50 stands for zero in the data rows.
Some points, one per row:
(42, 64, 54, 46, 45, 54, 35, 29, 57, 19, 26, 61, 44, 53, 62, 28)
(58, 61, 57, 47, 55, 54, 40, 66, 36, 56, 67, 37, 51, 49, 59, 52)
(20, 36, 46, 66, 44, 37, 66, 50, 51, 57, 46, 67, 61, 60, 54, 34)
(27, 30, 55, 63, 57, 59, 66, 49, 61, 51, 44, 56, 52, 50, 31, 46)
(43, 63, 52, 60, 20, 39, 29, 59, 54, 54, 68, 65, 42, 13, 50, 65)
(66, 52, 40, 56, 52, 47, 69, 50, 28, 74, 57, 36, 54, 58, 38, 63)
(64, 74, 44, 35, 56, 33, 66, 45, 33, 63, 66, 31, 46, 54, 52, 61)
(58, 28, 49, 52, 38, 65, 59, 56, 25, 44, 59, 63, 47, 45, 45, 48)
(62, 64, 43, 38, 59, 48, 36, 31, 31, 27, 43, 68, 58, 52, 65, 46)
(40, 70, 56, 42, 52, 56, 43, 58, 32, 46, 61, 42, 44, 59, 55, 55)
(24, 50, 54, 45, 64, 33, 57, 55, 67, 66, 74, 44, 52, 52, 61, 37)
(58, 63, 57, 39, 35, 64, 47, 68, 32, 66, 57, 50, 49, 57, 69, 49)
(63, 30, 52, 52, 54, 53, 55, 67, 36, 73, 61, 56, 46, 53, 40, 69)
(64, 67, 45, 36, 52, 51, 74, 44, 32, 45, 43, 64, 56, 59, 67, 31)
(58, 71, 34, 31, 49, 71, 35, 25, 28, 26, 29, 66, 61, 58, 67, 34)
(51, 68, 63, 24, 55, 38, 44, 53, 32, 53, 70, 20, 44, 52, 61, 25)
(54, 72, 57, 46, 58, 36, 53, 59, 39, 23, 50, 67, 47, 50, 72, 32)
(32, 54, 59, 57, 55, 38, 50, 60, 41, 81, 39, 69, 54, 53, 43, 44)
(66, 53, 60, 63, 52, 66, 67, 33, 69, 68, 60, 41, 48, 28, 41, 70)
(27, 33, 40, 53, 48, 67, 56, 48, 41, 61, 55, 37, 54, 54, 57, 19)
(48, 38, 18, 42, 31, 68, 57, 43, 70, 51, 12, 53, 58, 18, 42, 29)
(56, 66, 49, 24, 60, 33, 54, 24, 32, 45, 46, 47, 44, 58, 58, 43)
(64, 62, 49, 51, 56, 69, 58, 80, 30, 61, 31, 62, 50, 49, 41, 70)
(48, 58, 51, 37, 56, 54, 39, 54, 34, 65, 48, 37, 51, 53, 56, 54)
(52, 30, 50, 59, 62, 52, 68, 57, 50, 64, 73, 47, 54, 51, 49, 67)
(64, 53, 56, 41, 53, 30, 39, 38, 30, 50, 65, 44, 53, 59, 43, 64)
(63, 37, 50, 46, 42, 38, 51, 52, 31, 64, 69, 31, 41, 54, 35, 68)
(61, 47, 36, 47, 42, 45, 41, 25, 45, 29, 22, 51, 52, 57, 55, 57)
(57, 20, 54, 70, 43, 76, 70, 66, 35, 60, 56, 69, 50, 50, 44, 62)
(48, 47, 53, 61, 49, 44, 41, 44, 65, 40, 65, 31, 45, 53, 67, 62)
(50, 63, 53, 52, 59, 27, 45, 34, 44, 30, 28, 58, 51, 57, 72, 43)
(55, 48, 41, 57, 54, 60, 38, 76, 64, 48, 44, 79, 49, 30, 40, 66)
(61, 64, 59, 36, 46, 31, 71, 53, 26, 53, 50, 63, 43, 63, 68, 42)
(40, 58, 47, 63, 68, 54, 37, 49, 53, 44, 68, 26, 50, 54, 56, 64)
(44, 22, 26, 35, 43, 63, 41, 30, 68, 41, 27, 30, 56, 23, 46, 36)
(46, 54, 49, 63, 46, 74, 75, 65, 55, 77, 48, 55, 45, 57, 55, 74)
(26, 51, 55, 37, 53, 27, 57, 55, 58, 64, 55, 67, 49, 53, 45, 28)
(64, 30, 43, 55, 52, 48, 33, 56, 38, 55, 69, 42, 47, 50, 31, 63)
(27, 35, 52, 62, 30, 39, 66, 63, 52, 67, 36, 67, 47, 52, 53, 37)
40 more points follow, each with its number after it:
(66, 52, 23, 55, 32, 42, 25, 66, 66, 45, 28, 73, 46, 12, 35, 39) 0
(60, 29, 50, 47, 40, 50, 63, 56, 38, 58, 71, 46, 42, 49, 42, 57) 1
(51, 42, 27, 58, 29, 53, 45, 50, 77, 37, 27, 57, 60, 18, 43, 43) 2
(20, 53, 53, 41, 58, 32, 48, 62, 62, 59, 40, 64, 54, 46, 35, 25) 3
(52, 56, 45, 57, 59, 69, 29, 44, 76, 39, 69, 30, 42, 21, 29, 66) 4
(31, 37, 57, 53, 57, 72, 71, 62, 53, 65, 37, 76, 50, 58, 41, 71) 5
(44, 30, 48, 60, 44, 43, 51, 51, 63, 43, 41, 67, 52, 49, 38, 44) 6
(26, 54, 59, 39, 34, 40, 83, 64, 47, 63, 38, 71, 46, 64, 63, 30) 7
(55, 39, 50, 60, 64, 36, 41, 26, 64, 27, 53, 33, 55, 51, 58, 62) 8
(58, 47, 66, 59, 53, 65, 39, 48, 73, 36, 67, 16, 44, 44, 38, 74) 9
(52, 30, 68, 53, 73, 58, 21, 61, 71, 5, 80, 53, 51, 38, 27, 29) 10
(69, 57, 42, 37, 37, 47, 79, 50, 36, 61, 56, 40, 49, 49, 56, 57) 11
(61, 60, 32, 37, 61, 44, 26, 22, 41, 35, 32, 58, 55, 57, 62, 53) 12
(61, 47, 33, 57, 29, 47, 36, 67, 63, 38, 18, 84, 51, 25, 33, 53) 13
(64, 31, 39, 61, 48, 59, 34, 65, 31, 64, 65, 64, 54, 48, 31, 58) 14
(50, 69, 57, 42, 57, 39, 73, 45, 44, 30, 45, 47, 57, 59, 62, 25) 15
(32, 62, 48, 42, 47, 65, 26, 53, 33, 59, 65, 39, 62, 46, 77, 43) 16
(53, 65, 57, 58, 67, 31, 52, 48, 43, 63, 64, 29, 52, 53, 45, 58) 17
(42, 36, 63, 68, 31, 81, 74, 63, 53, 65, 49, 55, 52, 67, 57, 78) 18
(62, 59, 40, 28, 51, 36, 69, 38, 48, 67, 60, 35, 64, 60, 51, 44) 19
(66, 66, 43, 35, 45, 42, 64, 48, 40, 64, 54, 28, 57, 48, 50, 72) 20
(48, 65, 47, 49, 51, 34, 45, 29, 52, 22, 57, 31, 46, 60, 78, 51) 21
(67, 63, 54, 32, 50, 32, 72, 55, 36, 68, 53, 34, 48, 55, 54, 49) 22
(31, 37, 59, 57, 38, 33, 67, 62, 57, 72, 43, 72, 47, 57, 54, 45) 23
(58, 35, 22, 60, 29, 62, 31, 31, 57, 13, 36, 25, 56, 15, 55, 28) 24
(26, 36, 39, 61, 56, 71, 37, 48, 45, 65, 57, 34, 59, 49, 62, 40) 25
(56, 34, 50, 55, 54, 62, 65, 68, 41, 66, 68, 63, 47, 48, 44, 58) 26
(72, 38, 22, 50, 21, 60, 40, 55, 71, 43, 12, 58, 48, 21, 41, 30) 27
(67, 75, 44, 33, 53, 73, 32, 31, 48, 63, 25, 54, 44, 50, 61, 33) 28
(61, 71, 57, 38, 51, 51, 64, 68, 33, 68, 64, 40, 47, 56, 72, 37) 29
(62, 46, 33, 53, 61, 34, 38, 42, 44, 54, 39, 51, 50, 59, 46, 71) 30
(43, 45, 59, 44, 62, 64, 50, 54, 64, 72, 58, 64, 51, 60, 34, 38) 31
(44, 69, 55, 35, 59, 42, 50, 69, 28, 62, 39, 39, 47, 58, 67, 34) 32
(70, 48, 53, 65, 41, 46, 74, 40, 69, 64, 32, 65, 51, 36, 47, 72) 33
(31, 37, 50, 51, 51, 38, 67, 57, 35, 39, 40, 54, 50, 56, 60, 25) 34
(62, 31, 40, 43, 51, 31, 44, 46, 37, 63, 54, 32, 44, 53, 46, 68) 35
(28, 41, 47, 40, 62, 53, 45, 63, 38, 79, 50, 45, 55, 57, 58, 42) 36
(67, 28, 50, 59, 51, 57, 27, 61, 64, 36, 58, 39, 48, 46, 38, 72) 37
(23, 47, 53, 56, 43, 38, 63, 36, 60, 47, 45, 65, 46, 56, 50, 25) 38
(59, 60, 49, 42, 50, 41, 64, 56, 24, 60, 58, 42, 50, 54, 69, 39) 39
Which of these numbered points is nearest to each point below, ignoring the 2 directions in which the first points spread most? Its number follows each.
(44, 35, 49, 59, 60, 67, 59, 57, 48, 58, 63, 55, 48, 55, 47, 65) > 26
(27, 43, 52, 48, 53, 65, 66, 45, 57, 57, 24, 65, 50, 59, 29, 68) > 5
(72, 82, 57, 37, 62, 35, 67, 55, 48, 67, 60, 34, 44, 52, 55, 53) > 22
(24, 42, 53, 68, 45, 75, 66, 53, 52, 46, 54, 73, 55, 61, 64, 70) > 18
(42, 64, 55, 51, 39, 49, 61, 67, 34, 57, 44, 57, 62, 56, 65, 34) > 29
(36, 32, 54, 48, 65, 56, 57, 42, 71, 61, 56, 49, 45, 51, 25, 35) > 31
(62, 29, 44, 53, 42, 31, 39, 40, 30, 54, 56, 24, 45, 58, 46, 70) > 35
(56, 59, 37, 26, 57, 36, 51, 34, 41, 64, 56, 38, 53, 53, 46, 65) > 20
(29, 27, 66, 53, 33, 35, 67, 69, 58, 86, 53, 61, 54, 63, 52, 50) > 23
(34, 66, 58, 27, 36, 44, 85, 68, 48, 69, 43, 66, 52, 65, 74, 32) > 7
(54, 80, 53, 31, 53, 50, 52, 39, 61, 43, 20, 75, 46, 62, 79, 36) > 5
(50, 45, 46, 61, 48, 53, 57, 57, 51, 55, 57, 39, 46, 53, 62, 68) > 21
(58, 54, 67, 41, 55, 32, 66, 64, 38, 63, 62, 53, 46, 55, 53, 44) > 15
(50, 39, 43, 35, 50, 29, 51, 44, 41, 55, 67, 23, 57, 44, 34, 70) > 35
(47, 29, 59, 47, 50, 59, 53, 57, 68, 69, 44, 65, 45, 54, 32, 43) > 31
(66, 75, 44, 37, 57, 55, 35, 24, 50, 63, 21, 70, 52, 61, 57, 39) > 28
(28, 69, 64, 40, 55, 38, 71, 45, 61, 51, 25, 75, 49, 61, 35, 43) > 5
(56, 44, 53, 62, 49, 63, 46, 36, 62, 24, 60, 21, 47, 44, 37, 62) > 9
(18, 37, 44, 48, 59, 50, 35, 50, 34, 70, 45, 24, 54, 54, 53, 29) > 36
(40, 64, 41, 55, 16, 33, 28, 67, 50, 69, 41, 44, 42, 15, 43, 55) > 0
(56, 59, 49, 41, 47, 44, 60, 48, 26, 50, 74, 29, 49, 50, 67, 43) > 39
(61, 62, 47, 27, 50, 38, 49, 60, 39, 79, 42, 34, 44, 55, 59, 48) > 22
(52, 68, 61, 49, 43, 63, 34, 66, 22, 53, 62, 39, 59, 54, 74, 54) > 16
(55, 68, 62, 44, 36, 45, 68, 50, 51, 26, 39, 71, 47, 56, 68, 34) > 15
(31, 54, 56, 37, 65, 31, 66, 50, 53, 65, 53, 56, 53, 57, 48, 32) > 3
(57, 68, 45, 57, 60, 38, 57, 40, 47, 57, 42, 48, 49, 52, 47, 45) > 17
(50, 41, 48, 46, 47, 49, 37, 63, 67, 51, 31, 71, 48, 36, 34, 63) > 13
(66, 55, 45, 32, 57, 58, 27, 58, 40, 33, 51, 63, 47, 41, 33, 61) > 14
(55, 71, 51, 38, 47, 53, 40, 69, 29, 79, 54, 40, 46, 54, 72, 43) > 32
(57, 54, 53, 63, 55, 51, 34, 42, 72, 45, 91, 31, 47, 17, 37, 63) > 4
(51, 30, 52, 55, 48, 69, 74, 68, 40, 74, 60, 70, 45, 57, 53, 66) > 26
(22, 56, 62, 52, 51, 35, 54, 40, 58, 29, 52, 57, 47, 52, 53, 25) > 38
(61, 59, 56, 52, 43, 50, 75, 60, 25, 60, 62, 32, 52, 61, 47, 72) > 11
(58, 66, 53, 25, 52, 40, 55, 60, 64, 57, 69, 41, 55, 54, 32, 51) > 19
(63, 64, 36, 48, 57, 50, 35, 22, 44, 38, 28, 64, 53, 55, 62, 44) > 12
(70, 74, 43, 32, 50, 44, 74, 46, 36, 66, 45, 51, 62, 62, 56, 50) > 22
(20, 40, 62, 46, 46, 26, 61, 41, 57, 50, 51, 56, 42, 54, 45, 29) > 38
(72, 60, 32, 47, 47, 63, 44, 32, 41, 51, 15, 77, 60, 61, 60, 60) > 12
(35, 60, 52, 43, 52, 53, 38, 56, 32, 69, 54, 25, 53, 60, 64, 39) > 36
(19, 50, 67, 48, 42, 33, 73, 49, 65, 48, 54, 63, 48, 54, 49, 31) > 38
(63, 76, 42, 27, 56, 37, 65, 47, 34, 66, 59, 47, 48, 53, 72, 61) > 11
(65, 49, 47, 68, 57, 79, 35, 45, 68, 35, 56, 37, 51, 34, 24, 59) > 4
(30, 36, 48, 60, 62, 62, 26, 53, 38, 66, 59, 30, 63, 50, 57, 42) > 25
(64, 27, 47, 71, 46, 78, 37, 64, 64, 28, 44, 64, 52, 32, 38, 62) > 37
(41, 59, 54, 53, 34, 74, 36, 53, 36, 61, 59, 35, 68, 51, 65, 43) > 16
(28, 58, 50, 54, 60, 46, 57, 49, 60, 55, 38, 72, 49, 46, 37, 31) > 3
(28, 40, 54, 52, 46, 47, 76, 65, 51, 52, 50, 52, 53, 55, 70, 40) > 34
(48, 67, 51, 55, 46, 58, 78, 57, 42, 69, 62, 28, 42, 56, 47, 53) > 15
(29, 41, 50, 55, 26, 45, 79, 50, 64, 67, 28, 73, 60, 58, 44, 33) > 23
(58, 78, 47, 38, 66, 27, 47, 24, 45, 43, 46, 48, 47, 58, 62, 44) > 17
(58, 62, 55, 36, 53, 36, 41, 48, 41, 55, 59, 19, 53, 56, 56, 46) > 17
(30, 52, 47, 55, 45, 35, 76, 63, 54, 78, 31, 82, 49, 61, 58, 42) > 23
(65, 32, 45, 74, 34, 86, 74, 65, 30, 46, 35, 79, 57, 42, 42, 44) > 26
(34, 41, 59, 50, 66, 34, 56, 70, 55, 31, 60, 65, 51, 46, 71, 34) > 34
